Questions about the array below. Counting starts at 1.
1) What is the entry in the top-left corner?
2) What is the entry just left of the centre entry?
3) What is the entry in the bottom-left corner?
4) What is the top-right entry?
5) What is the entry in row 2 and column 3?
6) What is the bottom-right entry?
7) What is the entry in row 2 and column 1?
8) What is the entry directly above the centre entry?
[[8 2 5 4 8 8 5 5 5 6 3 7 4 8 5]
 [6 4 3 3 4 7 2 8 7 2 8 3 6 7 3]
 [7 2 9 8 6 5 6 1 1 6 6 4 7 6 9]]
1) 8
2) 2
3) 7
4) 5
5) 3
6) 9
7) 6
8) 5
